In the data rows, the value 128 means zero.
Each row below has a hidden score, from 0 to 40, with 20 about the middle. What is it? The score is a weighted sum of the row's numbers plus the product of two more (or one squared), each taken from its middle value.
[155 114 142 155 116 138 115 131 130 154 123 113 135 130 117 133 126 165 112 157 145 122 149 151] -> 15
[115 147 108 140 121 124 112 146 147 115 195 129 162 130 125 114 139 142 115 145 110 149 128 175] -> 26
[161 150 105  94 136 126 156 105 118 145 119 194 124 149 128  89 100  75 117 145 124 114 100 168] -> 21
[120 129 136  72 155 144 120 159 118 184 111 140 109 125 120 136 133 138 143 102 166 107 128  92] -> 13
[166 138 151 100 108 116 141 115 104  99 135 171 138 142 139  94 143  84 110 119 115 109  96 141] -> 28
[109 123 167 137 132 151 143 151 109 139 134  98  89 100  91 121 114 138 154  92 180  89 142 122] -> 25
[121  93 191  89 142 168 134 109 126 126 100 125 113  89 104 135 143 155 162 119 140  98 118  92] -> 27
[144 123 123 146 132 123 120 137 123 112 108 117 119 158 107 152 130 131 128 119 101 135 132 147] -> 15
[ 91 100 159 122 102 161 115 120  96 139 123 144 100 114  98 113 129 128 174 111 157  91 116 121] -> 25
[ 78 101 215  91 132 193 117 105 128 165 116 128  75  98  78 138 133 146 178 106 127  89 145 113] -> 10
[121 151 113 125 128 119 140 131 180 133  98 117 184 138 111 121 112 141 125 109 121 142 153 149] -> 25
[112 140 136 106 106 122 128 122 111 115 141 120 147 136 135 102 130  84 118 223 103 140 122 141] -> 17
[146  91 156 152 113 182 137 150 107 158 104 113  89  93 114 133 126 131 160 106 152 109 156 124] -> 20
[104 105 181  91 136 155 134 152 109 169 114 134  98  93 129 133 111 117 188 128 167  87 132 135] -> 25
[120 129 120 104 195 169 146 117 117  97 141 154 124 126 147 133 142 109 146 152 130 104 102 129] -> 25
[104 110 174 131 133 153 140 208 111 101 128 132  96  86 102 119 111 155 170 104 157 100 130  89] -> 28
[117  93 118 121 111 104 103 114 126 123 137 124 132  89 134 113 129 180 134 135 147 106 118 104] -> 29
[137 146 122  96  92 113 132 154 102 113 149 102 140 172 129  81 123 122  99 168 112 156 111 132] -> 18
[125 153 118 122 122 116 125 142 126 151 153 117 141 132 134 150 149 122 135 125 108 141 147  78] -> 7
[107 129 157 124 137 131 118 144 117 172 111 134 107 117 139 128 128 144 147  94 203 116 127 131] -> 23
[114 103 123 140 119 123 112 115 117 118 133 124 124 100 117 140 123 126 117  94 141 161 142 135] -> 20
[147 105 131  87 115 109 130 115 106 139 119 152 141 102 100 132 104 100 112 122 125 100 113 119] -> 32
[ 96 118 116 131 205 113 121 137 150 186 139 135 132 137 128 147 148 114 138 141  93 146 136 139] -> 20
[109 120 125 141 122 113 122 112 120 142 106 112 136 151 119 109 138 144 107  87 121 147 158 179] -> 21
[158 182 115 122 122 119 139 117 184 105 129 139 162 134 117 148 104 137 109 121 135 170 134 132] -> 15
[162 160 113 113 115 117 132 138  98 123 125 191 136 114 163  84  96  75  91 141 110 118  79 177] -> 17
[112 149 120 129 118 114  93 152 126 126  98 117 125 169 104 142 151 107 134 136 112 121 141  98] -> 13
[136 124 108 141 171 114 100 144 150 108 119 119 173 160 146 131 122 107 126 141  90 133 154 122] -> 24
[151 144 146 118 113 134 142 105 109  85 117 185 113 136 149 124  98 132 112 118 121 121 100 122] -> 20
[128 146  66 109 223 114 126 124 130 120 169 103 149 136 150 157 161 116 126 159 115 138 131 143] -> 10
[ 91 136 116 129 141 120 118 110 132 140 145 110 151 136 134 125 167 156 107 137 135 160 161 137] -> 15
[120 129 103 116 131 134 113 120 145 118 144 115 121 123 107 119 125 125 117 157 157 136 118  96] -> 26
[117 140 122 100 143 108 130 163 126 108 154 127 129 143 129  98 126 123 140 150 103 181 110 116] -> 19
[121 136 118  98 156 128 113 206 111 123 150 123 142  98 135 119 116 140 124 176 125 153 134 104] -> 11
[ 75 107 177 116 138 166 120 114 102 140 116  94  84 102  87 142 134 119 184 129 175  94 128 106] -> 27
[123 107 123 125 116 142 128 129 114 170 117 120 113 104  96 138 119 143 112 141 125 138 130 140] -> 15
[107 140 120  89 106 131 132 168 138 152 130 110 124 139 130 125 114 119 118 147  99 135 122 129] -> 11
[109 121 155 167 115 173 115 145 121 137 116 122 102 112 128 135 120 131 143 111 194 107 131 140] -> 25
[114 124 101 132 147 134 120 109 149  90 114 103 155 155 156 153 164 126 121 128 121 147 134 133] -> 20
[111 112 110 124 136 122 112 110 123 112 100 120 121 134 150 117 138 126 122  92 124 114 153 131] -> 24
[124 118 120 160  98 159 117 155 100 146 130 137 146 117 116 113 130 148 115 137  97 132 137 146] -> 12
[128  91 130 124 129 124 146 103 168 115 109 105 128 105 112 174 143 192 125 104 138 100 151  92] -> 15
[142 151 105 131 165 150 135 130  98  92 125 153 125 128 152 114 128 119 122 128 142 116  96 122] -> 23
[112 110 135 118 150 144 126 143 154 117 109 117 111 125 132 156 147 141 112 115 128 129 122 100] -> 22
[111 101 140 121 146 196 153 129 115 126 116 134  87 107 119 141 126 133 196 113 152  98 116 174] -> 24
[118 131 125 114 138 128 122 154 132 105 113 142 106 159 129  94 102 104 112 173  97 150 119 171] -> 17
[138 127 111 147 150 106 105 114 136 118 108 105 138 148 119 169 143 133 117 106 131 135 189 139] -> 12
[131 121 103 136 106 100 132 139 124 113 117 116 118 134 145 121 105 163 125 171  97 125 111 129] -> 17
[134 110 120 111  64 123 118 117 130 112 122 129 133 148 106 137 130 149 124 116 124 114 121  89] -> 25
[143 124 126 133 138 119 146 159 106 139 128 130 124 123 129  89 122 134 115 140 124 132 136 151] -> 20
[125 155 113 128 136 116 147 160 153 113 221 110 162 126 152 125 141 129 133 186 110 146 134 157] -> 9
[ 96 114 116 119 141  92  89 123 111 115 114 115 146 180 126 177 149 142 137 124 133 148 140 102] -> 19
[149 149 127  87 129 144 142 123 127 110 141 168 128 143 137 124 132 117 119 131 108 106 106 156] -> 26
[114 117 120 146 118 116 139 112 170 131 120 129 144 157 100 132 133 150 107 131  97 132 154  92] -> 30
[176 191  99 135 104 126 217 142 106  97 126 208 174 143 210  84  96 102  95 153  95 142  92 147] -> 21
[123 124 120 146 121 106 113 139 131 121 157 115 109 129 151 122 132 133 124 147 103 128 111 135] -> 19
[169 128 130  94 132 142 139 117 109 129 116 143 114 144 100 102 111 122 115 137 120 114  98 128] -> 25
[125 132 119 149 136 106  93  86 159 173 125 115 146 147 119 132 144 138 128 148 112 133 139  96] -> 16
[115 136 140 136 141  98 109  75 149 127 102 119 153 152 102 146 117 160 118  84 136 131 189  78] -> 18
[117 132 130 129 110 104 100 130 172 117 147 113 124 130 119 140 151 136 118 168 171 140 153 157] -> 31
[154 155 122 148  87 109 143 109 120 144 129 162 133  86 123 109  81 104 125 136  97 126  92 143] -> 20
[128 107 131 141  98 100 117 110 156 113 122  98 124 144 150 132 137 165 112 139 144 125 130 113] -> 24
[109 100 178 177 142 181 141 138 109 182 100 120 100  98 102 135 137 131 157 106 183  75 155 121] -> 23
[129 140 106 119 102 137 125 156 130 156 154 110 161 134 130 150 114 132 118 149 107 166 124 161] -> 14
[ 98 112 161 125 149 188 133 138 111 143 119 124  89  89  94 142 128 133 174 125 175 100 119 141] -> 26
[131 132 123 127 106 136 138  99 106 115 114 200 113 141 138 140  96  98 122 147 133 137  84 150] -> 18
[114 136 111 164 115  87 105 123 141 112 147 116 141 152 104 149 139 109 126 136 115 131 168 118] -> 22
[107  95 167  89 108 156 133 131 100 157 114 100  94  75 100 133 130 107 207 106 141  91 124 116] -> 26
[155 157 116 124 162 144 138 107  96 112 120 181 133 120 140 136  96  84 103 132 110 152 100 132] -> 10
[123  89 189  98 102 167 129 122 109 142 126 122  91  98 102 129 150 150 185 140 186 102 118  96] -> 29
[115 117 120 147  94 116 117 114 173 121 129 107 114 129 165 111 158 143 117 102 108 131 152 141] -> 29
[128 136 108 140 118 123 113 179 121 144 156 117 152 129 111  98 112 114 113 195 117 143 108 173] -> 21
[114 112 120 131 106 123 120 105 148 137 120 130 118 114 139 132 112 180 125  98 154 125 118 106] -> 24
[150 149 115 140 157 111 125  78 160 124 116 134 150 136 100 138 163 117 101 116 125 109 132 143] -> 26
[201 200  90 106 124 126 208 156 109 112 114 208 148 141 209 116 104  91  89 139  97 135  96 149] -> 11
[147 157 120 131  94 117 142 146 225 124 144 117 143 129 190 161 133  98 135 171 107 158 115 133] -> 24
[102 100 172 121 131 215 139 135 128 185 140 105  91  89 119 137 122 141 194 109 176  81 140 116] -> 22
[144  95 116 137 146 155 107 117 123 127 117 107 136 178 128 132 114 129 133 106 147 152 122 161] -> 20
[105 115 126 113 106 114 137 142 120 113 111 124 136 123 149 169 138 119 113 140 173 104 148 119] -> 29
[114 114 151 124 121 123 117  99 144 130 123 113 121 137 142 148 151 169 128 115 133 124 113 114] -> 21
[138 121  99 111 102 104 122 127 174 101 117 129 106 128 122 163 153 211 118 135 113 121 115 121] -> 24
[142 117 122 141 171 104 107  93 137 108 168 112 116 119 109 165 137 128 126 108 138 183 157 154] -> 24
[123 120 118 140 138  94 103 155 146 138  96 116 144 144 134 170 139 125 133 136 156 141 122 136] -> 15
[120 120 123 142 125 128 101 131 151 121 130 110 113 114 143 104 141 116 115 129 124 149 128 173] -> 20
[109  98 131 145 132 116 126 120 109 126 111 117 111 111 114 128 120 157 124 129 147 109 124 122] -> 25
[115 117 130  75 116 148 124 130 126 149 120 134 124 132 120 144 150 138 125 111 128 141 135 129] -> 8
[132 136 130 133 111 120 115 109 144 118 147  84 135 104 147  91 142 122 130 161 121 158 154 113] -> 15
[111 101 135 158 111 150 118 151 121 126 126 112 109  96 114 143 119 114 142 137 108 113 113 116] -> 20
[194 157 111  96 125 145 165 101 106  85 145 200 122 125 159 113 123 100 109 124 125 125  94 168] -> 34
[133 117 116 131 108 135 133 138 143 124 111 137 122 141 117 128 129 159 112 143 120 157 139 139] -> 19
[117 127 127 122 136 137 121 145 175 120 123 128 126 130 130 125 122 114 110 141  83 136 113 164] -> 24
[121 128 116 136 155  98  93 155 142 129 108 112 137 132 155 152 150 114 119 109 130 125 156  92] -> 23
[111 132 122 146 173  96  98 144 128 115 119 113 140 160 135 189 107 144 132 142 133 140 171 129] -> 1
[134 128 101  98  94 119 107 133 123 129 100 133 135 126 126 104 116  98 113 131  83 114  94 136] -> 15
[102  98 183 128 121 159 140 150  89 130 100 113  75  81  87 137 129 141 180 148 176  87 152  87] -> 23
[158 145 103 102 142 128 139 142 117 120 128 127 152 126 126 138 153 121 115 165  93 122 116 124] -> 15
[227 186 105 106 128 137 179 173 120 108 148 189 165 114 167  81 114 106  81 115 115 128  92 121] -> 19
[125 136 125 131 111 111 153  99 203 131 126 143 142 157 100 113 111 117 119 140 110 155 118 113] -> 35
[155 172 139 128 113 117 130 119 115 113 150 139 116 125 109  75  58  75 124 106  90 131 104 108] -> 12
[144 100 159  89 162 131 124 126  87 185 111 127 141 169 102 133 116 131 139  89 133  96 145 113] -> 21
[123 151 119 131 168 131 115 110 158 129 174 108 143 158 130 116 132 102 117 175 115 147 149 141] -> 18
[117 129 119 129 108 114 128 103 141  99 192 103 164 130 154 125 117 116 124 128  90 132 131 141] -> 23
[198 191  90 113 100 135 202 186 107 103 163 200 162 151 203  94 114 121  86 141 123 146  87 145] -> 19
[107 139 113 106 132 152 128 110 120  76 119 159  96 123 138 128 154 109 171 145 136 102 119 157] -> 27
[140 128 119 122 141 114 142 131 133  94 139 113 121 136 159 128 117 114 113 147 124 147 128 149] -> 17
[127 131 119 108 128 122 138 110 158 120 109 133 136 128 116 106 141 140 126 127 177 118 141 125] -> 33
[118 120 122 119 116  79  95  95 123 118 114 123 133 143 123 153 145 149 125 118 148 153 177 106] -> 19
[121 124 129 154 108 131 142 145 124 130 114 122 122 196 122 117 109 163 119 127 101 129 113 132] -> 22
[114  71 172 131 127 160 117 169 106 167 109 120  81 117 104 144 162 141 212 102 140 102 147 125] -> 38
[111 142  80 171 217 142 130 114 133 118 167 116 171 148 169 136 174 116 115 143 120 144 151 136] -> 8
[100  98 132 136 167 151 124 112 117 152 111 108 122 134 130 135 150 142 146 119 130 128 136 128] -> 20
[105 109 149 118 124 166 132 166 115 172 108 123 104 133 102 117 117 113 150 111 154 114 139 155] -> 23
[137 153 123 132 115 136 138 156 142 113 140 133 102 136 125  96 112 109 103 163  99 162 127 153] -> 7
[111 107 154 147 146 168 133 144 130 134 106 112 114  91  84 121 136 132 177 104 133 102 128 108] -> 30
[186 197  99 143 108 143 173 123 123 123 135 155 142 153 163 104  84  98  95 116 105 133  94 124] -> 12
[188 208  90 133 121 113 198 145 112 127 122 170 148 123 172  91 107  96  86 150 108 137  89 131] -> 12
[115 146 123 119 129 131 129 178 111 121 151 117 146 141 123 126 133 126 118 142 112 104 121 132] -> 21
[139 140 116 100 129 135 138  97 100  94 111 153 152 114 140  98 130 117 115 135 137 114 102 109] -> 25
[102 139 110 118 171 153 129 120 112  79 111 140 124 119 117 106 114 119 137 121  93 114  96 129] -> 22
[120 134 130 137 135 113 109 145 124 133 179 100 155 130 112 114 143 128 125 142 125 146 119 125] -> 19
[131 110 105 119 189  87  89 130 169 134 108 116 151 132 117 171 125 131 117 115 124 119 186 121] -> 13
[121  91 204  68 108 187 143  95 104 169 117 151  96  93 100 143 138 131 199 113 148  94 104 100] -> 22
[118 109 118 128 146 132 128  99 153 150  92 152 129 138 129 129 138 131 121  84 136 126 113 118] -> 30
[152 179 135 145 100 120 201 159 135 121 125 168 129 179 135  84  84  78 122 115 101 153  92 140] -> 28
[131 124 120 142 147 102 100  99 107 118  92 108 125 114 125 148 126 157 128 127 127 114 158 106] -> 12
[118 153 113 149 122 106 103 126 121 110 202 113 135 137 153 124 150 102 119 116 107 147 144 125] -> 18
[228 190  90 152 110 143 217 145 111 133 135 167 163 133 200 106 105 111  86 121  88 166  68 150] -> 6
[124 133 120 147 128 108 113 119 147 123 116 124 146 128 132 157 156 129 145 185 123 140 131 116] -> 16
[109 100 126 136 131 104 145  95 109 127 122 136 102 111 125 156 158 163 110 142 143 102 135 109] -> 30
[ 87 118 125 135 122 145 117 105 142 123 114 133 144 117 128 156 142 140 115 118 127 106 134 102] -> 20
[129 127 106 142 168  98 107 120 128 146 120 116 132 102 125 162 145 132 133 121 125 159 144 114] -> 9
[131 127 113 143 108  87  75 127 115 112 129 108 129 133 126 158 116 137 119 111 133 111 154 109] -> 27
[133 137 120 121  79 114 133 138 126 105 153 119 128 147 139 121 120 123 110 140 115 138 125 136] -> 23
[133 125 139 140 122 142 128 171 111 170 123 115 121 111 122 125 167 121 135  98 185 107 136 145] -> 24
[136 134 129 119 135 130 120 107 144 130 116 138 128 130 116 111 117 136 118 122 120 132 113 119] -> 20
[105 103 201  98 102 198 125 112 109 181 122 129  81  68  87 104 126 149 174 142 162  78 116 114] -> 17
[148 144 125 141 118 128 147 138 102 103 109 148 124 104 117 137  91 102 101 125 131 136 102 109] -> 20
[131 155 132 129 132 127 156 146 115 118 120 146 100 142 140  84  86  72 105 185 115 118  82 139] -> 18
[145 129 137 174  96 165 122 145 112 134 125 127 106 102 126 147 149 104 129 119 162 113 118 131] -> 21
[128 121 143  96 182 102  95  93 107 131 130 120 124 148 128 167 107 144 109 121 120 138 142 140] -> 29
[ 98 134 118 151 186  98 107 123 130 118 155 116 168 134 165 124 139 122 121 141 117 163 132 158] -> 6
[131 139 129 121 110 148 158  88 139 112  98 179 132 120 128 100  91  86 119 111 123 136  94 125] -> 16
[125 118 127 111 104 143 130 124 120  79 109 156 121 142 135 129 150 114 152 175 115 107 100 137] -> 30
[111 125 129 136 141 106 135 103 148 112 158 122 151 102 109 126 141 109 105 108 132 147 130  72] -> 24
[114 117 108 135 148 126 107  97 135 129 114 110 135 143 138 142 114 137 138 125 130 124 155 102] -> 18
[171 147 103 111 119 140 153 158 107 137 144 129 135 139 155 149 112 106 118 163 110 121 115 147] -> 20
[185 164 101 119 132 130 184 138 112 153 212 153 147 163 171  96 130 107  86 129 107 126  87  92] -> 21
[201 183 103 116 128 114 167 112 106  97 128 207 156 132 133  94  98 102 129 129 117 128  89 111] -> 24
[123 120 120 136 177  96 113 129 143 140 122 115 150  93 114 132 169 128 115 127 142 135 149 124] -> 17
[157 137 108  94 133 106 138 145 111 106 137 165 137 139 161 117 133 111 105 113 125 109  84 125] -> 29
[179 129 125 140 111 114  91 110 132 134 126 115 132 120 126 147 132 119 103  96 127 155 134 131] -> 16
[144 125 119 145  94 135 115 119 141 123 100 125 114 112 111 152 139 146 125 132 118 143 113  89] -> 13
[107 148 111 135 116 119 117 174 126 131 135 125 133 145 130  96 145 141  95 148 108 136 102 121] -> 14
[121 142 111 133 125 135 112 130 123 110 159 127 151 129 116 104 116 100 124 157  99 159 148 118] -> 11
[118 103 122 121 111 142 110 127 131 137 123 119 132 137 104 157 120 131 122 115 140 156 132 140] -> 21
[151 149 113 129 179 138 191 130  96 105 125 198 144 137 159 100  75 107 107  84 112 136  87 143] -> 22
[120 134 132 121 162 126 121 138 136  99 150 112 141 123 111 109 120 121 113 108 115 135 139 153] -> 18
[138 144 118 141 148 100 105 153 131 147 147  87 128 143 117 160 149 104 138 111 128 147 164 122] -> 9
[109 105 116 132 170 117 113 110 117 118 132 108 124 148 139 148 141 125 105 102 132 200 153 165] -> 13
[117 100 137 111 111 171 128 129 104 146 114 120  96 104 128 125 145 157 152 111 157 113 119 111] -> 18
[124 121 122 129 136 148 109 170 109 160  87 108 122  91 119 136 172 141 159 109 179 125 122 143] -> 20
[124 152 113 171 110 124 118 110 172 121 135 113 133 142 147 148 141 107 113 135 120 171 174 143] -> 10
[127  98 143  94 118 159 125 110 133 112 109 140 100  96 112 141 132 137 172 109 108  68 128  94] -> 30
[124 128 118 119 110 113 128  95 139 120 188 108 128 136 133 111 168 126 110 133 123 162 157 119] -> 16
[121 145 130  94 124 124 117 167 121 137 134 119 124 119 107  98 119 102 119 170  99 129 113 155] -> 17
[146 149 103 125 119  98 109 129 161 120 179 103 116 139 177 133 168 138 119 127  97 142 137 140] -> 15
[189 112 118 136 110 126 124 144 145 176 130 122 132 111 120 151 128 161 138 153 117 136 140 147] -> 7
[117 159 120 148 127 132 171 127 118 158 140 122 122 128 217 132 100 140 119 122 112 118  87 162] -> 11
[171 115 118  98 111 124 145  91 136 162 106 150 126 119 128 116 105 106 125 125 113 116 104 171] -> 26
[144 134 129  98 121  85 115 120 121 127 123 129 136 145 114 147 145 122 117  92 148 156 162 119] -> 20
[168 166 120 114  85 136 154 145 109 113 117 180 146 134 146 114 114 114 121 119  97 109  72 116] -> 18
[132 110 129 138 122 136 122 130 115 160 129 113 135 144 109 142 129 141 126 158 110 119 128 128] -> 18
[134 134 106  87 132  98 112 114 178 118 140 125 138 134 132 160 133 134 126 106 110 149 158 149] -> 20
[125 136 113 147 173 135 150 149 106 138 135 133 136 130 132 124 132 117 117 139 117 135 127 133] -> 14
[109 178  90 114  98 117 113 142 150  85 143 124 175 157 179 125 136 107 126 159 123 126 151 128] -> 20
[111 105 108 129 142 151 110 115 118 135 114 108 125 133 122 132 142 119 128 118 125 142 130 142] -> 17
[100 109 113 125 143 136 133 109 128 120  94 112 113 111 123 132 120 230 118  98 151 155 139 141] -> 14
[164 148  90 128  92 130 209 103 112  85 122 205 148 125 152 125  91 102 109 142 118 131 100 121] -> 27
[143 121 145 137 163  92 101 103 137 168 128 110 132 123 138 150 123 116 135 125 121 144 153 125] -> 8
[114 117 140 157 122  92 105 117 124 115 119 102 119 126 109 144 137 142 124 122 144 147 161 149] -> 17
[ 94 100 164 124 131 156 133 127 109 118 143 137  84 104 107 131 130 144 163 122 172 118 127 150] -> 33
[100  89 224  84 136 194 145  95 112 121 122 139  72  91 100 141 119 136 174 122 128  87 121 100] -> 21
[123 118 120 129 161 116 103 103 123 112 130 110 119 155 116 129 119 128 125 119 133 146 152 142] -> 22
[105 101 145 142 106 123 145 114  89 140 123  94 135 142 128 149 116 169 113 116 136 129 113  68] -> 18
[150 161 110 128 152 124 148 142  84  90  96 139 116 130 149 135 100 138 152 146 131 124 115 119] -> 8
[104 107 147 121 128 150 128 142 130 179 122 119 104 117 123 137 139 138 165 119 179 114 111 166] -> 26
[123  98 195 100 111 144 132 109 117 172 133 112  87  75 104 138 112 143 163 116 168  84 148  87] -> 25
[125 161 125 128 127 127 164 142 171 133 189 115 168 160 168 111 119 128 118 163 113 144 118 128] -> 15
[107 103 183  98 115 168 138 119 124 110 150 134 106 107 107 136 134 123 177 122 155 107 122 140] -> 32
[100 101 201 100 110 176 133 120 102 112 108 123  91  81 100 116 143 129 173 129 150  78 115 104] -> 28
[114 114 143 131 198 119 152 127 106 156 111 108 102 104 128 119 142 113 122 113 194 118 125 142] -> 18
[109 118 151 135 122 185 138 115 114 161 123 124 106  98 114 126 130 136 124 131 158 106 122 131] -> 19
[111 101 137 136 129 131 138 119 123  97 123 108 114 129 137 141 130 128 105 100 135 118 145  94] -> 23
[125 132 135 148 132 140 117 146 123 131 153 117 144 164 169  94 134 117 113 143 127 174 128 135] -> 14
[111 101 167 100 135 157 118  91 120 106 137 134  96 102 106 153 153 159 172 109 128  98 111 136] -> 31
[125 114 120 133 110 111 105 127  89 108 116 108 114 150 120 166 137 152 107 119 121 141 141 104] -> 17
[143 131 127 166 128 123 133 119 127 223  87 120 131 143 120  98 107 119 103 166 112 138 111 143] -> 13
[114  95 183  87 121 163 143 124 124 143 113 134 100  93  84 136 123 142 161 119 132  94 116 113] -> 27
[165 132 140 147 104 122 147 105 112 138 113 162 128 128 147 148  91 109 112 122 112 111  84 133] -> 24
[120 115 140  98 104 104 117 127 155 126  96 116 141 120 119 143 133 117 138 118 125 132 136 131] -> 31
[104 114 106 114 177  94  95 126 143 120  96  98 133 149 111 166 120 133 132 119 125 158 178 111] -> 14
[107 114 140 136 128 130 140 105 145 133 109 133 138 180 107 152 138 152 119 129 155 132 132  96] -> 27
[148 121 122 151 102 184 135 139 139 131 109 127 132 129 106 132 117 138 124 116 132  98 132  98] -> 22
[132 118 147 113 122 170 124 158 117 140 122 122 104  91 100 126 136 128 157 121 196 107 118 111] -> 28
[138 112 139 116 110  98 133 126 109 127 148 133 137 133 128 131 125 113 118 169 112 165 132 141] -> 19
[131 149 130 167 119 131 129 139 115 127 139 127 176 150 137 113 126 137 126 136 113 150 111 124] -> 14
[129 114 120 116 124 142 120 138 109 133 134 107 119 151 112 114 117 113 133 127 135 128 140 132] -> 22
[105 101 156 121 171 135 113 137  91 121 113 116  91 119  89 129 125 104 153 100 156  94 148  92] -> 25
[118 110 132 141 128 113 109 117 111 105 126 117 121 120 129 143 134 202 137 133 141 119 136  92] -> 17
[112 124 120 125 127 124 109 124  94 135 117  92 128 107 104 135 136 100 129  75 131 151 171 158] -> 14
[120 132 123 145 147 145  95 107 118 127 140 125 131 134 109 158 133 114 112 106 130 138 140 118] -> 18
[117 118 141 133 129 155 137 183 138 110 104 133 104 116 134 109 105 109 115 133 120 135 108 132] -> 28
[124 121 131 122  92 144 115  95 199 127 106 136 132 112 119  96  84 143 135 157 107 135 119 114] -> 32
[129 117 143 151 136 106 109 101 127 146 194 102 132 168 107 138 132 125 119 108 130 152 144 167] -> 38
[117 128 141 102 157 127 126 158 186 126 119 117 109 139 140 146 134 128 135 108 117 119 142  87] -> 35
[133 138 129 114 140 127 128 195 126 112 143 113 143 166 126 106 149 125 115 171 151 116 127 106] -> 24
[137 188 120 124 150 122 192 142 112 134 109 152 136 151 140  84  75  94 110 132  99 113  82 131] -> 18
[140 134 120 108  98 131 141 123 111 135 130 135 124 153 112 102  91  94 126 121 101  89 102 131] -> 26
[ 96 112 187 129 121 179 138 144  96 154 123 119  94  84 109 152 111 149 208 118 153  78 111 128] -> 17
[100 127 108 176 156  85 110 126 158 165 119 102 135 155 114 132 120 142 115 111 128 129 158 113] -> 20
